(in the rows, 128 means zero)
The rows of T fall into several groups, and each row is roughly a mix of its group's hidden directions; one row fits no group.
T (129 x 10):
[[ 82 125 144 100 152 136 131 156  79 123]
 [152 163  89 135 119 124 121  96 177 117]
 [160 169 132 117 129  75 117 101 147 141]
 [ 99 105  96 180 104 137 102 139 128 149]
 [167  86 120 140 149 102 162 101 136 149]
 [122 119 136 152 107 151 100  71 162 117]
 [111  99 112  69 142 144 127 143  89 125]
 [131 178 131 115 151 112 153 152 172 107]
 [110 123 100 169 130 162  94  99 125  94]
 [ 99 118 122 162 118 146  70 134  94 128]
 [148 114 124 137 106 147 168 126 187 146]
 [138 131 114 110 127  77 170 136 139 171]
 [ 97 119 148 101 158 133 140 164  80 117]
 [138 177 168 109 143 116 117 127 109  87]
 [164 134 139  63 150 113 130 106 136 120]
 [176 110  85 124 121 107 104 157 145 108]
 [110 105 148 110 138 176 117 139  78 111]
 [178 127 153 122 100 128 181 136 141 124]
 [130 160 135 177 118 105  79 108 134 118]
 [146 176 117 125 125 112  99  90  89 141]
 [193 140  98 155 111 113 124 115 116 141]
 [175 110 139  81 111 126 160 134 149 109]
 [165 141 103 105 112  94 122 124 166 165]
 [132 132 100 161 180 104 153 153 148 140]
 [117 173 161 117 146 120 147 109  90 162]
 [ 97 159 135 144 131 152 129  84  90 157]
 [136 143 115 127 119 147 112 143 129  53]
 [107  87 139 112  93 104 171 142 103 135]
 [116 131 142 144 140 149 105  59 105 139]
 [108 173 132 120 122 129 110 171 160  91]
 [115 126  92 168 175 164 116 129 118 114]
 [ 95 134 145 106 137 161 108 114  71 118]
 [164 157 121  95 116  85 149 116 159 116]
 [ 80 126 129 107 146 153 132 132  73 109]
 [107 124 110 184 134 140 105 156  93 148]
 [148  72 118 126 134 148 100  83 138 117]
 [ 87 110 114 127 139 117 109 160  72 117]
 [ 77 110 105 142 175 133 109 153 137 140]
 [144 130 135 133 154 145  97  84 114  77]
 [109 110 108 166 138 131  89 139  76 128]
 [166 117 119 102 123 114 156 152 171  91]
 [ 99 121 120 116 144 118 130 157  60 138]
 [124 156 173 106 150 134  92  90 107 121]
 [107 145 145 157 113 137 142  93 170 168]
 [131 113 100 182 119 147 114  96 158 151]
 [103 106 128 176 116 130  89  91 141 148]
 [173 104 126  76 126 131 158 129 145 106]
 [133  94 107 155 140 151 100 111  77 107]
 [150 165 149 160  93 119 119  90 157 122]
 [118 136 128 114 155 100 132 152  98  67]
 [164 113 124  86 136 149 136 100 155  86]
 [122 120 181  88 156 153 133 134  95 122]
 [118  92 138  89 161 137 155 170 115 114]
 [137 124  99  84 129 113 177 130 130 168]
 [158 121 131 154 118 118 133 112 197 120]
 [144 121 120 126 117 102 168 130 180 168]
 [ 95 118 140 165 152 151 104 143  78 125]
 [126 121  97 104 125 130 179 125 175 153]
 [152 139 141 101 122 110 172 108 180 135]
 [152 121  99 161  87 123 111  82 129 145]
 [106 138 116 118 116 183 135  88 132 165]
 [123 129 106 107 148 123 133  92 170  78]
 [ 94 123 157  95 150 145 167 132  89 122]
 [129 133 143 120  83 124 172  94 120 166]
 [153 116  86 139 137  94  79 151 110 125]
 [ 92 124 113 131 122 101 118 102 153  70]
 [148 110 129 135 131  93 142 143 195 115]
 [115  92 138  98 127 145  65 142 136 136]
 [106 141 182 118 134 121 146 131  95  85]
 [136 128 126  92 143 124 127 196 100 118]
 [114 129 137 132 144 135  93 142  79  77]
 [155 138 161  99 135 134 183 109 156 136]
 [157 113 119  66 127 147 141 150 141  98]
 [126 161 138 137 128 108 125  97 191 149]
 [163 144 133  93 121 106 155  90 150  95]
 [116 155  96 147 152 160  79 105 127 144]
 [101  87 139 142 127 176 127 102  91 126]
 [135 141 167  96 166 135 133  87 123  95]
 [133 144 117 119 153 126 179 101 167 161]
 [113 156 135 119 156 136 107 143  62 123]
 [106 147 137 175 146 108  79 139 142 106]
 [135 101 142 131 125 132 103  87  70 108]
 [149 125 136  79 128 128 174 107 155 158]
 [144 142  76 125 124  68 123 139 128 141]
 [134 151  92 166 113  91  88 119 148 131]
 [136 124 102 141 131 148  94 137 149  65]
 [ 73 113 167 132 153 158 124 128 108 109]
 [114 129 113 164 111 149  89  76 115 138]
 [149 105 112  72 132 176 131 120 111 123]
 [ 97 112 154 163 148 183 125 123 105 132]
 [109 130 117 160 122 139  65 130  97 109]
 [158  93  86 103 124 115 149 153  97 147]
 [104 100 103 171 106 141 127 105  97 160]
 [ 91 111 146 146 125  74 152 162 117 129]
 [145 153 116 123 119 115 140 140 186 173]
 [109 110 176 141 136 171 110 136 108  94]
 [137 120 158  97 136 145 190 121 154 139]
 [137 126 105 148 141  98 150 172 178 121]
 [146 126  96 158 109  97 116 133 184 144]
 [147 162 143 121 131  98 121  83 172 144]
 [ 87 145 156 187 131 145 133 143 114 127]
 [141 142 135 119 148 125 148  81 187 126]
 [108 115 121 123 136 162  92 141  79  92]
 [118 107 162 108 126 147 175 126 132 177]
 [ 99 179 145 105 135 144  95 145 149 104]
 [133 169 155 103 137 100 130 158 170 107]
 [155 151 142  83 119 101 160 113 162 108]
 [117  88  84 143 120 143 120 152  89 102]
 [101  89 116 162 115 160 142 108 161 151]
 [154 123  67 170 108 122 119 123 131 144]
 [152  89 128 129 156 128  79 124 132  87]
 [148  94 133 133 117 192 154 117 118 145]
 [124 110 172  98 139 168 174 126 128 130]
 [149 129 102 173  78 115 133 139 121 160]
 [126 156 183 109 128 105 155 152 144 100]
 [159 146 147 125 126 164 189 138 140 132]
 [157 157 108  91 129 169  97  99 122 126]
 [141 140 176 113 116 137 147  81 163 142]
 [117  91 113  89 153 114 147 174 105 127]
 [139 172 133 101 127  73 132 162 122 124]
 [105 103 101 144 105 173 103 113  89 128]
 [164 135 121  67 126  97 148 147 126 112]
 [137 123 125 156 128  58 122 160 142 125]
 [143 151 117  98 125 109 146 167 174 159]
 [ 98 105 122 162 135 146  98 157  83 143]
 [169 139 163 101 112 118 136  82 141 151]
 [123  89 103 129 140 161 101 134  75 131]
 [125 127 181  90 142 148 154 148  97 114]
 [125 112 139  85 125 108 165 168  90 125]]
One row of each group comes first, with its name. Which group is each row after those in?
[141  91  88 112 125 118  86  86 126 122]
(40)
[118  73 144 127 164 167 145 142 117 111]
(52)
[133 133 102 121 142 132  96 141 103  63]
(108)
[136  82 107 109 117 169  94 121 116  97]
(83)

[109 118 154 157 130 155  80 136  99  94]
(108)
[ 77 114 104 145 131 104 138 157 104 163]
(52)
[140 153  84 136 113  93 130 109 161 164]
(108)
[136  80 105 181 126 124 105 105 135 114]
(83)
[123 152 176 102 163 103 100 122 100 134]
(40)
[171 119 124 140 124 104 132 144 187 103]
(108)
[ 93 116 182 147 135 146 112 136  87 122]
(108)
[156 118 138  90 123  89 148 157  91 108]
(52)
[126 145 121 109 161 137 103 143  63 122]
(52)
[139 179 136 176 133 102 100 118 148 126]
(52)
[160 129  78  92 124 120  88 109 113 129]
(52)
[133 119 105 100 135  91 108 160  81 103]
(40)
